In the data rows, the value 128 means zero.
Here are some rows, each followed by its group. Groups can overlap.
[145 162 104  98  75 139 244 145 124 156 109 125 154  66  82 119 121 144
  51 133 103 102 119  59 117  44  44 118 129 102  82  81 106 130 160 175] j443
[127  82 139  41  59 108 116  70 127 155 112 137 159  98  93  31 161 139
 115 167  57 107 204 132 135  64 102 149 125  99 200 136 153 181 132 157] j15
[130  99  98 185 163  86  80 136 185  78 202 119  91 176 190 202 109 100
 166 163 165 151 143 209 122 171 164 176 127 151 143 170  91  81 123 108] j823
[112 130 193 146 129 151 182  93 109 170 132  72 174 133  97 100  98 167
  86 106  92 153 209 117 112 110  93 119  85 127 137 151  86 189 114 162] j573
[150  96 143 162 161 114 117 113 110 117 211 100  97 171 192 154 106 117
 167 111 154 114 153 162 120 176 120 133 123 168 140 189 129 149 113 107] j759
[ 92  23 138  46  35  87  69  77 191 102 140 153  83  88 118  83 168  95
 142 138  70  72 173 159 119 103 125 149 125   9 236 137 142 155 171 233] j15
[106 179  77 131 116 169 187 128 117 134 119 141 170 113 109 119 127 131
  95 133  88  91  89  78 110 123 117 105 136 100 119  97 151 132 116 139] j443
[115 106 139 146 134 119 118  90 173 110 132 115 109 156 150 143 103 132
 147 130 135 148 133 150 131 149 141 129  95 135  88 144  97 134 124 129] j759
[148 158 165 139 151 106  73 142 130  95 134 102 139 186 161 227  90 102
 218 170 188 153  90 185 148 139 125  87 135 159  95 140 116  21  65  83] j823
[193 189 179 138 122  85 202 143 168 122 146  85 176 161  99 196  68 199
 169 176 150 112 125 111 172  61  99  99 120 158 121 143  59 131  76 107] j551
[146 111 166 129 146 155 155 120 100 138 144  91 153 143 122  98 100 176
  93 170 107 145 132 113 117 120  96 108  93 162 140 181 105 212  98 172] j573
[142 126 106 149 116 148 154 180 115 114 116 138 122 124 129 141 117  89
 104 145  83 139 114  82 146  99 119 109 156  65 118  74 109  89 114 140] j443
[138 115 170  82  90  94 129 103 188 134 143  92 193 133 128 138  81 167
 122 169 102  93 143 105 142  84  97 115 112 100 141 203  79 155 108 171] j551
[158 122 166 148 135 111 164 124 173 146 148  98 133 143 131  93  98 177
  91 127 106 112 141 106 123 108 132 124  95 137 139 134  97 198 118 163] j551
[112 120  33 159 105 116 164 194  79 115 103 155  72 108 157 124 169  82
 131  97 123 100  68 160 135 133 209 115 133 102  81  69 153  82 153  70] j40
[ 91 129  84 116  80 134  60 113  72 162 110 208  41  93 159  67 185  80
 155 120 157 129 144 196  84 185 189 182 162 124 109 100 219  92 113  54] j461
[180 129 126 177 164 157 139 130 127 158 128  98 104 168 145 181  95 158
 147 159 175 158  97 137 133 154 128 104  93 169 144 153 124 143 110 118] j989
[148 227 131 143 137 171 195 159  98 146 100  87 140 105  58 136 122 137
  43 140  98 113 129  46 162  42 105 128 106 156  82  57 107 124 139 131] j443
[115 130 158 130 135 128 116 130 139 111 106  91 100 142 135 113  95 148
  96 114 135 124 144 103 124 142  90 153 121 161 144 150 101 158  70 122] j759
[150 151 172 120 108 115 137  89 167 122 178 103 187 165 112 158 100 165
 129 172 118  71 126 110 167  95  87 102  97 118 120 147  80 149 100 151] j989
[ 71  90 160 158 186  64 106 154 173  45 184  88 132 163 183 136  83 139
 128 128 136 128 176 143 122 120  96 126 131  43 119 151  66 122 175 214] j959
[150 142 194 114 176 190 131  88 116 184 128 103 120 183 103  92 113 175
 103 119 152 176 179 112  79 164 145 142 148 155 145 160 147 202  84  98] j573
[191 171 190 118 175 119 158 122 119 150  90  96 159 163  82 158  98  99
 164 129 122  93 121 125 133  88 115 108  96 133  79 122 124 139 104 108] j989
[147  87 147 158 132 136 118 124 120 138 135  87  87 148 193 105 113 167
 115  73 145 165 144 155 105 193 109 125 112 136 118 140 119 107 151 143] j759
[128  49 142  52 120  53 139 140 200  78 161 129 178 107 107 108  90 116
 162 115 101  84 156 104 133  86 108 146 128  55 154 135 112 151 145 196] j15
[105 104 118  85  93 124 142 162 130 134  84 155 126  83 124  85 138 119
  99 142  76 145 148 128 105  83 129 167 129  93 170  91 165 133 146 172] j15
[145 161 117 106  70 190  99 144  76 189  51 192 161  57  80  55 203  93
 111 125  85  77 115  89 128 107 153 203 157  84 132  81 197 159 128  67] j15
[ 54  36  69 132  90  71 116 152  94  81 113 188 100  57 140  69 171  71
 103  56 106 117 125 152 108 124 160 172 190 103 143  69 184 117 191 138] j40
[115 144  96  65  82 193 170 112 104 126  63 150 102  62  68  92 166  56
 137 113  73 134 148  86 121 104 110 149 119  97 169  80 172 146 132 122] j15
[134 110 153 133 133 147 102 106 132  97 141  94 156 169 140 122  91 147
 154 116 139 156 108 143 167 143 118 127 120 136 133 139 101 135 138 138] j759
[168 137 159  92 142 121  76  89 151 159  96 137 142 142 111  88 152 115
 172  74 153 126 176 142 129 144 130 146  90 156 125 162 142 113  82  75] j759
[136 147  96  68 115 188  65 111  79 192  60 205 112 112 110 106 205  82
 153 169 133 103 139 129  89 144 202 172 124 201 141  68 191 102  93  29] j461
[ 89 198  64 145  74 143 250 211  73 111 116 136 163  79 112 122 143 138
   9 115  78 100 111  60 149  42 131 131 134  56  28  48 105 112 171 156] j443
[100 128 130 147 158 145 175 183 126 165  91 170  94  84  99  68 172 111
  78 110  70 132  90 105  85 100 107 148 103 106 116  83 163 118 124 139] j443
[ 60  47 141 133 186  45 149 150 201  50 211  66 127 171 187 158  58 144
 111 123 115 136 170 162 130 105 135 100 116 108 141 178  23 170 205 221] j959
[135 118 176 129 132 181  77  50 105 188  92 122 144 120  99  54 106 170
 123 121 163 182 196 119 119 143 121 133  98 135 193 150 159 223  58 126] j573
[128 192  42 136 116 168 152 204  87  91 116 159 146  91 117 145 149 104
 110  89 101  60  76 105 130 117 115 132 137 123  71  41 176  37 153 114] j40
[ 91  93 122  95  72 146 122  85  96 184 119 187  91  77  84  74 199 111
  85 146 111 177 162 117 111 122 149 170 162  85 195 121 180 161 127 143] j15
[ 93 108  77 154  95  73 112 152  87  93 112 192  87  81 132 129 183  79
 161 119  87 117 127 158 133  93 166 133 180  88 110  87 167  59 147 111] j40
[143 107 111 170 157  79  27 131 135  79 146 120 123 187 202 194 101  93
 199 110 174 139 140 167 141 163 148 152 144 146 146 184  95  73  98 128] j823
[128  47 135  97 136  47 116 171 255 115 146 118 150 146 155 198  76 154
 157 145 117  59 128 182 136  68 107 119 111  84 146 198  78 126 165 159] j959
[116 111 155 154 140 121 124 157 157  81 163 104 171 166 150 141 101 125
 137 129 159 153 130 124 122 142  80 118 133 154 123 140 107 127 104 122] j989
[ 71  71 109 145 119 129 134 156 216  64 191 134 111 151 177 162  79 135
  93 103 118 107 109 152 150 118 131 115 193 119  84 128  54 117 186 165] j959
[163 170 120 129 110 153 187 139  86 148 122 109 180 108  73 112 123 139
  73 114  90 126 113  91 137  86 119 105 126 168  93  91  97 122 111 110] j443
[ 92  74  93  76  80  84 120 115 105 139 110 149  81 108 132  54 152 133
  62 111 100 153 156 140 158 112 129 158 148  83 182 118 137 123 187 160] j15
[174 189 179  93 129 147 162 127 140  99 130  97 179 158 108 125  75 165
 111 140 114 132 124  61 131  71  80 105  93 149 105 122  91 170 106 156] j551
[130 115  98 106  83 111 136 100 169 130 116 112 129 106  84 123 149 126
 104 142 107 147 179 160 144 117 113 133 117  90 163 135 126 141 120 164] j15
[ 75  84  24 150  74 145 101 145  53 108  73 218  77  81 142  80 240 125
 114  65 113 136  92 153 106 174 176 184 157  89 103  24 164 104 182  75] j40
[ 78 134  59 111 128 121 171 171  78 109 126 190  70  65 114 133 151  75
 140 126 144  65  99 102 161  96 161 120 167  91 102  81 140  59 166 104] j40
[ 91 108 105  90  86 107 119 132 142 127 129 142 106  89 117 120 138 118
 105 129  87 111 158 160 135 115 102 147 119 120 149 137 159 145 139 192] j15
[ 99 145  44 165 132 130 136 188  77  95  84 203 122  96 147 174 177  56
 134 111 152 100  80 145 112 141 159 144 175 136 125  41 168  41 154  69] j40
[166 112 192  88 161  70 147 133 202  72 178  98 205 164 123 208  66 145
 182 152 128  86 127 132 192  87  83  58 131 123 117 191  88 104 136 150] j959
[ 94 138 134 162 188 118 147 120 129 122 197  60 127 153 146  83  95 223
   2  44 100 165 158 106  92 151  74  89 110 123 143 138  61 207 176 192] j573
[155 188 124 138  82 128 211 188 123 146  82 122 182  84  82 114 128 173
  84 142  96  89  84  92 152  55  92  86 148 146  60  92 122  92 136 120] j443
[128 137 153  93  82 164 132  87 146 161 130 143 125 110 101 109 156 108
 136 143  75 143 141  92 127 106 110 158  93  86 174 127 175 135  94 163] j443
[155 126 141 121 146 126 169 134 136 138 155  95 164 143 148 149  98 123
 113 101 138 145  55 111 130 111 131 155  91 145 110 116  74 139 137 149] j759
[176 157 183 102 167 169 139 108 123 192 109 106 205 154 102 118  73 165
 131 161  89 133 109  84 141  97 103  75 124 158 157 176  93 164 118 199] j551
[145 124  97  89  85 205  59 114  52 196 115 198 135 105 115 137 195  82
 190 113 178 125 107 145  77 159 187 133 142 167 105  61 238  99 100  15] j461
[157 141 138 160 190 184 116  90  91 155 125  98 136 162 128 110  93 147
 137  77 181 115 162 118 101 145 136 147  85 203 123 143 149 161 106  89] j989
[108  79  73  99 132 150  99 160  59 141 100 195  43  72 114  45 212 141
  77 102 114 160 125 125  67 147 156 151 140 150 139  65 189 122 127  69] j15
[153 167 163 119 131 120 158 127 161 141 136 108 138 147 134 151  90 121
 145 131 148 126 117 126 116 144 130  78 148 125 115 158  98 113 130 137] j759
[120  91 122 123 125  99 107 112 135 126 146 127 116 131 158  85 129 128
 121 115 127 127 182 144 127 127 131 130 147 116 148 135 136 113 154 187] j15
[110 121  95 143  96 121 157 143 112 107 159 145 136 109 165 141 128 100
 145 145 108 106 101 120 121  98 122 132 143  93  62 111 128 129 131 176] j40
[211 169 218  96  89 102 224 134 145 226 116  71 219 152  55 111  75 204
 129 164  96 129 123  63 161  63 116  54  76 119 121 172  78 209  85 207] j551
[167 138 111 151 119 164 109  83  99 131 147 145  92 132 148 126 137 155
 129 125 180 153 118 139 117 171 156 130 134 187 141 135 123 141 100 121] j989
[130 119  83 162 213  84  81 147 149  76 142 121  99 180 202 179 109  79
 137 117 186 133 115 209 142 189 162 127 161 162 126 157  82 107 115 128] j823
[151  84 153  49  61 119 130 104 175 104  96 169 128  87  78 104 155  60
 153 153  74 108 150 143 160  96  99 127 147  83 139 118 148 116 152 146] j15
[ 81 124  81  73  84 159  95 133  55 138  87 215  92  60 141  80 209 100
 114 134  90 137 121 153  81 158 192 154 152  89 124  84 227  83 114  81] j461
[120 105 126 157 171 108 135 112 117 133 155 114  98 155 161  73 130 131
 143 114 157 157 156 144 112 153 100 150 134 135 120 162 120 145 111 119] j759
[210 225 208 149 130 151 171 150 137 170 186  70 249 146  83 180  38 162
 154 195  76  74  92  64 193  60  84  69 108 124  87 196  89 136  83 126] j551
[103 127 135  91  78 127 129 136 132 137  84 179  93  66  97  76 166  84
 107 112  91 130 105  89  61 117 119 172 142 109 121  50 167 149 126 121] j15
[ 54 114  67 100  98 129  70 131  62  99  88 226  59  89 142  89 200  66
  96  99 140 127 158 150  80 176 166 189 144  98 136  83 202  79 140 101] j461
[139 127 141  90 102 144 167 106 137 200 109 106 149 109 104 101 142 132
 129 163  91 115 120  72 107 122 113 120 114 107 184 126 149 175 128 131] j443
[170 150 198 134 157 154 151 131  64 194  92  78 138 147 134  90 103 197
  71 154 143 182 139  90 123 157 138 148  70 140 113 140 138 206 116 108] j573
[131  76 133 186 186  61  30 119 196  80 203 135  67 174 201 183  95 157
 207 118 194 165 154 235  71 205 141 147 149 148 165 207  94 116 158 105] j823
[180 151  88 118 153 121 105 113 161 140 118 129 108 138 135 120 129 128
 160 147 186 136 169 179 111 164 152 145 117 161 116 127 159 111 125  89] j989
[104  94 136 142 132 141 109  91 115 123 142 129 108 141 130  91 113 137
 117 101 133 139 134 134 122 174 127 133  98 145 133 138 119 162 112 145] j989
[121 159 148 112 121 146 143 118 124 150 121  83 171 159 156 108  89 142
 102  96 146 184 181 107 124 132  72 104 127 146 152 164  92 193 132 171] j573
[ 98  96  95 194 171  87 130 119 144  71 173 116 101 173 196 190  97 120
 135 100 145 135 154 180 155 162 128 137 144 126 111 120  82  55 159 151] j823
[139 106 156  76 143 139 102  99 145 141 132  97 132 163 101 135 110 152
 169 142 162 112 184 134  87 140 125 137 100 181 172 182 142 155 109 129] j759
[187 190 189 184 170 146 145 100 125 155 125  66 186 166 120 164  71 163
 129 106 130 152 105  99 142 121  95 106  97 182  93 137 113 157  85  86] j989
[180 112 177  83 142 139 137  77 143 156 129 117 190 122  72 118  79 155
 153 178  82 100 145  95 127  82 133 111 115 108 182 162 128 192  98 161] j551
[100  80 142 184 196  50 110 156 195  84 189  85  87 183 198 210  78 138
 136 102 195 140 129 201 145 179 154  84 129 140  99 172  74  87 157 153] j823
[149 169 205 111 105 169 167  57 138 182 103  96 219 153  95 136 104 180
 133 174 124 112  93  41 174  81 122  86 111 140 103 178 110 162  90 156] j551
[147 116 123 201 177 137  94 158 140  78 160  94 115 179 181 227 124 124
 178 124 211 154 101 179 138 174 153 100 129 177 125 178  92  40 108  90] j823
[213 176 187 128 139 135 113  80 139 179 107 118 224 171  78 153 105 136
 200 176 175  79 117 115 131 142 132  92 104 156  93 150 124 103 100  93] j989
[136 184 126 173 136 127 160 100 143 124 119 109 127 149 172 136 100 115
 153 125 180 124  92 123 113 154  93 106 147 122 112 137 118 104  97  81] j989
[126  89 137 173 129  66 106 151 149  76 197  89 119 167 168 196  74  82
 180  87 154 109 137 189 153 172 138 129 125 132  91 182  88  77 157 111] j823
[119  89 142  19  88 102  79 110 160 110  92 126 140  85  93 102 148 135
 156 143  65  77 161 128 134  93  76 164 117  57 175 157 127 121 116 159] j15
[187 204 141 106 144 154 204 120 130 202  95 124 178 103  61 124 133 133
 155 168 160  96  95  93 162  52 112  82 115 130 109 104 145 116 127  87] j443
Which 4 groups are nearest to each row below, nearest first, going by the distance to the centre of the group?
[220 178 179 101 154 146 192 119 203 166 115  86 212 153  84 161  73 138
 156 194 114  83 134  76 162 100  72  89 144 131 122 163  75 173  91 128] j551 j989 j443 j759
[151  93 122  94 101 132 134  92 147 126 133 108 105  93 139  87 127 108
 111 159 130 129 157  84 157  97  96 127 140  64 159 137 145 135 128 181] j15 j759 j443 j989
[125 187 104 153  63 167 208 193  79 165  76 151 140  94 103 128 153 114
  23 109  84 117  65  39 141 106 140 156 133 107  75  37 117 142 144 122] j443 j40 j15 j989
[167 165  99  94  89 155 119 118  77 157  32 178 139  83  94 123 173  73
 138 165 132 109  61 105  99 134 130 156 107 162 120  37 208 106 104  32] j461 j40 j443 j15
[126 144 104 166 112 130 139 156 145 120 149 130 102 139 140 130 126  89
 165 118 154 120  76 129 149 149 148 133 153 156  73  69 144  78 140  85] j40 j989 j759 j443
Which 4 groups are nearest to each row below, nearest first, going by the distance to the group's nearest row?
[115  94  65  92  82 124 102 179  78  77  99 228  59  64  99 114 206  67
 150 102 122  70 134 158  77 112 167 166 167  96 150  59 212  81 157  90] j461 j40 j15 j443
[146  92 114 166 236  89  76 173 206  25 240 104  85 178 226 233  72 139
 161 126 215 191  84 232 161 206 124  89 139 152  80 156  68  68 134 110] j823 j759 j989 j959
[ 60 134  90 103  71 119 133 106 122  96 116 174  86  61 124  92 171  89
 121 112  96 138 124 132 115 114 136 169 147  82 121 116 134 149 150 162] j15 j40 j443 j461
Which 5 groups are nearest to each row below, nearest first, going by the distance to the centre of the group?
[126 141 151 150 128 152 168  92 109 127 118  98 113 132 106 121 114 174
  97  99 140 153 142 116  90 155 130 129  94 124 105 147  95 147 150 117] j759 j573 j989 j443 j551
[184 145 152 148 160 141 113 131 127 181 117 125 171 140 104 143 129 139
 166 163 168 127 118 110  78 152 147 115 148 170 116 162 136  92  75  51] j989 j759 j551 j573 j443
Which 5 groups are nearest to each row below, nearest first, going by the distance to the group's nearest row?
[168 150 127 152 167 146 157 143  97 164 115  96 165 154 102 127 115 201
 109 164 106 162  98 117  91 126 107 142 131 104 162 135  97 156  91 134] j573 j551 j989 j443 j759
[132 106 159 128 182 129  90 107 120 145 139 110 118 164 122 125 149 146
 145  83 192 157 183 130 101 177 172 180 134 164 137 142 119 132 146 109] j759 j989 j573 j15 j823
[141 120 109 115 122 147  72 116  99 158 104 178  77 136 128 136 191  85
 179 137 191 142 152 164 112 179 202 151 151 116 131 118 176 103 109  85] j461 j989 j759 j40 j15
[122 167  88 136  63 169 169 141 138 117 116 122 138  96 104  93 138  96
  65 120  99 140 110 117 139 103  86 152 140 123 117  87 137 114 146 134] j443 j15 j40 j759 j989
[173 132 160 151 154 161  35  85 114 164 118 119 139 156 138 158  90 103
 215 148 184 116 147 151  70 137 156 113 145 209 143 181 174 107  96  71] j759 j989 j823 j573 j461
[129 169 165 160 157 195 194 133 100 196 139  70 148 168 130 109 102 208
  71  89 131 187 136  82 139 139 100 135 108 168 125 180  96 235 113 173] j573 j551 j989 j759 j443
Which 5 groups are nearest to each row below, nearest first, going by the average distance to the group's rows?
[121  91 131  63  96 154 101 137 106 149  76 161 132  61 110  97 188  74
 118 156 115 136 141 101 124  96 112 133 127 125 179 120 185 150 130 150] j15 j443 j461 j759 j40
[103  90 148  80  94 127 113 141 165 147 106 145 101  88 108 121 157  85
 136 123  45 116 145  90 131  88 129 121 143  89 135 123 158 136 116 168] j15 j443 j759 j40 j989
[133 119 158 139 175  66  66 119 160  77 170 104  89 176 198 184  92 149
 215 157 138 143 146 186 151 181 116 118  96 131 152 192 100 120 122 146] j823 j759 j959 j989 j573
